Each path below is one point turned by a fixed rotation once a step. After each direction that follows a path, write how fast that rotation turns it, in deg/step (0 if it stays still).
Each turn is a multiple of 5 degrees from 10 to 175, or 0.
Each row of a path follows its step; steps can be skipped.

step 7: -3	-18	-10	9	-6	1	-1	3	10	0	-12	16	-34	8	-15	9	-27	-6	-5	-20	-12	0	17	25	9	6	-2	1	-4	-8	13	-7	-6	12	3	-3	-18	0	-1	10	-3	2	8	2	8	11	1	-1	5	-9	-11	-7	13	-1	17	5	-2	-9	10	4	-9	-6	3	5	2	5	4	-6	-22	-1	1	-21	-15
step 10: 10	4	-1	-17	-5	-18	0	7	-11	2	6	2	-5	24	8	-3	9	20	-7	-23	10	-17	15	-9	-2	-9	7	0	-7	-10	-12	-19	-11	16	-2	0	1	-12	2	26	-13	1	0	6	9	3	-5	6	-10	-5	11	10	12	8	22	6	2	-9	-17	3	12	0	-3	2	-11	-12	-4	14	-18	-7	-6	-2	-7
step 15: 25	-15	3	6	14	9	-14	-12	11	4	1	16	2	0	3	12	3	-18	9	3	5	5	5	-10	3	7	9	10	17	-18	2	-1	-12	-5	-7	-13	-11	-9	-5	11	2	22	-1	-9	9	-8	3	-9	-15	-10	8	6	-11	19	-14	7	2	-9	4	4	11	18	-5	-9	-16	17	-15	6	-17	-15	8	-1	16
step 16: -12	6	2	6	-17	-10	-3	-11	8	-8	3	18	17	3	-1	-7	-2	-9	0	-16	-20	-4	-1	7	-9	22	2	1	5	-5	6	-11	8	-4	-5	5	2	-1	22	-4	-13	-11	10	15	5	-8	14	-9	9	2	-16	6	3	-13	10	14	17	19	19	22	6	-17	-12	10	22	-4	0	-2	-7	7	3	-1	10
step 17: -1	-1	12	12	-4	5	-13	0	-32	12	6	-5	-16	2	-6	-20	-5	15	-11	-10	-13	-2	-13	-13	-8	-24	-3	18	9	-2	10	-4	6	-8	12	-14	-4	5	7	7	-5	-1	-2	-4	-5	5	11	-5	-23	8	-5	8	4	12	-5	2	0	-19	-19	-1	9	-8	10	-3	-16	-2	-26	9	-7	-14	-4	-1	-3
step 23: 8	-5	0	15	8	-1	8	-2	7	-28	6	3	-25	9	8	-11	-18	-18	18	-11	-7	0	-13	22	-3	15	10	-3	-1	-9	7	-4	-2	-2	11	10	9	9	8	25	-4	-2	-2	-7	18	3	20	3	2	-2	-2	-4	22	-18	-3	-9	-1	-2	18	1	-5	0	4	-2	15	-7	1	9	-11	-12	5	0	4
step 26: 8	-18	7	-2	-5	-21	8	8	9	9	-6	0	-7	18	-11	-1	-5	-2	-14	-5	9	-9	4	13	-7	-13	6	-10	5	-14	3	-15	4	18	-4	13	-4	-1	-14	20	1	-10	17	-7	0	8	20	-10	-16	3	-1	-3	16	12	18	5	5	4	-10	-8	-8	-16	16	-24	2	1	-12	-4	-12	-1	-11	9	-16
step 27: 14	-5	2	-6	2	21	-2	-18	-18	-13	-4	1	17	17	15	-2	-1	13	-10	-2	-7	2	-10	-4	-11	-2	-10	9	-8	11	-17	16	6	0	-25	-10	1	-7	-9	-1	-8	-2	-9	8	8	7	5	22	-11	-17	5	14	2	0	2	11	-4	22	-4	-1	5	12	1	-9	1	-12	18	11	18	14	12	14	2
step 31: 20	-11	5	5	9	-1	6	-6	8	-1	-1	-15	17	3	-4	-3	21	-11	14	2	-4	9	8	3	12	4	10	6	9	-11	8	-7	9	4	14	-13	0	8	-14	23	11	19	-6	-7	-3	1	-4	-9	-6	-1	16	16	8	8	-21	8	-4	-17	-4	27	3	-6	20	12	-19	2	-12	-4	1	18	-1	-5	1
-5	-6	2	5	-1	-1	1	0	1	0	-1	-1	0	-1	-1	1	-2	1	1	-1	1	3	-3	1	6	0	1	5	-1	3	-1	-2	1	0	0	1	2	-1	1	5	-1	-3	3	1	4	2	0	-2	1	0	2	-2	-1	-3	1	-3	1	2	0	-2	-1	-5	-8	-2	1	-3	1	-4	0	2	0	-4	0 => 155
-2	3	3	-2	-3	-1	-2	-3	0	1	0	1	-3	-1	-4	-1	0	-1	1	2	3	2	3	4	-5	3	-3	2	-1	-2	-1	2	4	-1	2	2	3	1	3	0	2	-1	4	-1	-4	5	1	2	-5	2	-1	-2	-5	-3	-1	3	1	-1	-6	3	-2	1	-2	-3	-2	2	-1	1	2	1	-2	-2	1 => 85
2	-1	4	0	-4	0	0	-4	0	-2	-2	0	3	-2	4	2	5	0	4	3	-3	-3	-4	-1	-2	-5	-3	0	2	3	2	1	-2	0	1	-3	4	3	0	3	3	1	3	2	1	1	4	1	-1	0	-5	0	1	-3	2	-1	0	-3	1	0	0	-1	0	7	2	2	1	0	0	5	3	-1	3 => 95
3	-2	0	0	-3	3	-1	-2	5	2	2	-1	-1	4	0	2	4	1	0	-1	1	1	3	3	-7	4	0	-2	-5	2	1	0	-4	-2	2	0	-1	0	0	4	-2	0	0	1	1	-3	-1	-3	4	3	2	0	1	2	3	-7	-2	-1	-1	0	0	-1	1	-4	-1	0	-3	1	-5	5	0	1	1 => 135
-1	5	2	2	-2	1	-1	3	2	0	4	2	0	0	0	1	0	-5	0	3	-6	-2	0	-1	1	-1	0	2	-4	0	-1	0	-1	4	0	4	-1	1	-4	-2	-5	-1	-2	0	0	1	9	-1	2	-2	3	0	-1	-2	1	-2	1	-2	-4	3	-3	-1	2	1	-1	0	4	-4	-3	-1	-5	-2	-2 => 155
-2	-1	-2	-1	2	1	0	0	-2	-1	1	-2	-2	0	2	-3	-2	6	1	-2	-5	-2	-2	3	-5	1	-1	0	1	-1	-2	0	-4	3	-1	2	1	-2	3	3	-6	2	3	3	-2	6	0	2	-1	0	-5	0	3	2	0	-2	1	-6	1	3	-2	-2	1	-3	2	-1	1	-3	1	-2	1	2	-5 => 110

step 3: 0	7	10	10	-22	1	-17	-14	8	6	-10	4	-9	-11	7	17	-1	2	-19	0	15	-8	1	18	-7	-13	0	0	-4	-19	3	8	-15	1	-9	-6	-3	-13	1	-6	-13	-20	12	-8	11	1	11	5	3	-8	4	-14	6	1	-8	17	4	1	15	9	11	0	-14	-9	-31	-5	9	8	-1	9	6	2	5
step 5: -10	3	-11	8	0	3	18	29	5	-7	-1	3	-10	-2	-16	10	-8	8	19	-12	-22	-5	13	-14	-10	16	-3	-11	-2	8	-2	-3	2	14	-14	-14	17	-5	1	-3	-7	21	18	1	5	-10	8	-11	10	9	0	9	-1	2	2	1	2	22	5	1	-9	5	6	0	-8	11	-21	-3	-4	-10	-1	6	-10
step 8: -5	-2	8	-2	-7	2	-8	-14	-1	-9	-7	10	2	-7	22	8	-12	2	-10	-9	-9	8	8	-9	-5	-14	-10	0	-26	-18	-5	-7	11	-3	-11	-13	-3	7	-3	-33	-10	-7	0	13	-1	-11	2	7	5	12	-4	6	0	-6	-2	20	-1	2	-5	-7	-3	-9	-5	12	0	-17	15	1	10	15	-2	22	16
step 15: 6	-12	-5	-21	4	-15	-5	6	-2	11	-10	-8	-5	10	-9	12	6	-18	-4	-7	-8	5	-10	-5	-1	16	4	10	1	0	-8	6	-18	6	10	-6	-6	-3	0	-10	4	-12	3	1	-6	9	6	8	-20	-1	2	7	6	-13	8	9	-24	9	-11	-33	14	21	0	-7	-23	-1	3	5	6	-5	-8	11	2
step 18: 1	-13	3	9	1	13	-18	17	2	-7	6	19	-2	-4	-3	-3	23	7	23	0	1	-4	-6	-7	0	-5	17	-4	0	3	3	5	-14	20	0	9	-12	7	-17	-6	-2	2	-19	8	2	2	-1	-26	14	6	7	-4	-11	6	-5	-1	9	7	-10	13	-5	9	-10	5	-15	6	15	-11	-10	14	-21	6	-6
step 23: 5	2	-6	-25	-2	1	-6	1	0	16	-3	2	-5	-6	0	1	3	3	35	-4	-3	5	11	2	11	-8	-3	1	10	10	-9	0	-17	-4	-10	6	-5	4	-10	-6	6	5	0	19	-7	-4	8	-9	-4	-18	7	3	-6	11	-1	-1	-21	23	-3	-19	2	31	1	-8	-16	-1	-3	-4	-1	6	-8	24	2
step 25: 5	-14	-2	3	-4	-5	1	-10	-3	7	-1	8	8	-12	6	-11	-2	-1	-3	4	-10	-6	-18	3	-14	15	5	-10	-2	-7	14	-20	9	4	-2	15	-13	-11	-13	-1	-15	-1	3	17	-5	-13	6	7	12	15	9	-16	19	2	21	2	-1	2	-11	-16	6	-24	-15	12	-4	4	2	-9	4	-11	8	-26	-5
step 29: -19	-1	4	27	-11	-4	13	-2	5	-17	15	1	26	0	-4	11	-1	21	-1	-11	6	15	-9	0	-9	8	3	7	6	11	-8	29	-3	6	-18	13	6	11	-8	-5	-11	2	2	-5	-8	-15	3	0	2	-7	8	-3	-8	3	-9	-1	3	4	7	-15	3	8	21	-3	-4	1	-8	13	-3	4	12	4	-14
step 30: 3	-6	-9	6	-8	-9	7	-12	-4	9	-3	14	-8	-2	3	13	-19	6	9	-13	1	5	-9	25	-11	1	23	5	11	1	11	-2	2	16	3	1	6	-7	19	-15	-13	-10	15	6	10	-1	8	3	5	-13	3	-1	10	13	-17	8	14	7	-5	0	6	-6	-14	12	-20	12	-12	-19	0	10	3	-15	0
-2	0	3	1	-2	2	-1	5	-4	-1	-2	1	-1	3	-2	-2	-2	3	-1	0	-4	-1	0	-2	3	-1	0	3	2	1	0	-5	1	0	4	-1	-5	3	-2	0	3	-1	2	0	1	5	-1	1	6	1	0	6	-2	-1	2	4	-3	-1	3	-2	0	-7	3	0	0	-2	2	-2	-2	-2	2	-3	-2 => 55
4	2	-1	-1	2	-2	1	1	-3	1	1	2	0	0	-1	-3	-3	-1	0	0	2	-7	1	1	-3	-1	-2	-3	-5	-1	5	-2	-2	-1	0	-1	-2	5	1	-1	1	3	-1	-5	0	0	4	-1	-1	-1	5	2	4	-1	2	-1	-2	3	1	-6	1	-2	3	-1	-2	3	-4	0	-3	-1	1	4	4 => 40
2	1	3	-1	-2	0	3	1	-1	1	2	-2	-2	0	-2	0	-1	1	3	-5	5	-2	-2	-5	5	0	2	1	4	1	0	1	2	2	-3	3	1	0	1	2	-6	2	4	1	-6	1	-1	-4	1	-1	2	-1	-3	7	0	1	0	0	3	-1	0	-2	2	1	1	5	-3	-1	-2	0	-3	3	1 => 60
-3	4	-5	1	2	0	0	2	-1	-1	-2	-2	-3	1	6	2	1	5	-1	-2	-2	-5	1	0	-3	0	1	-1	2	1	-2	1	2	-4	0	-2	0	-1	-1	1	-1	0	0	0	-1	3	-1	3	-5	5	2	-1	-4	-2	-1	2	2	0	0	2	3	0	-1	4	-2	1	1	2	-6	-5	-5	1	4 => 10
-1	1	3	-5	-1	-4	0	3	2	-2	0	0	2	-1	-2	0	-1	-2	-4	2	1	0	-1	0	-1	4	0	2	-2	3	-5	0	-4	-3	-5	2	-4	1	-1	1	-1	3	0	-2	-2	-2	2	1	3	-2	2	3	0	-2	-5	3	2	-6	-4	1	-2	-1	-3	6	-2	2	3	-2	0	-4	1	3	1 => 155
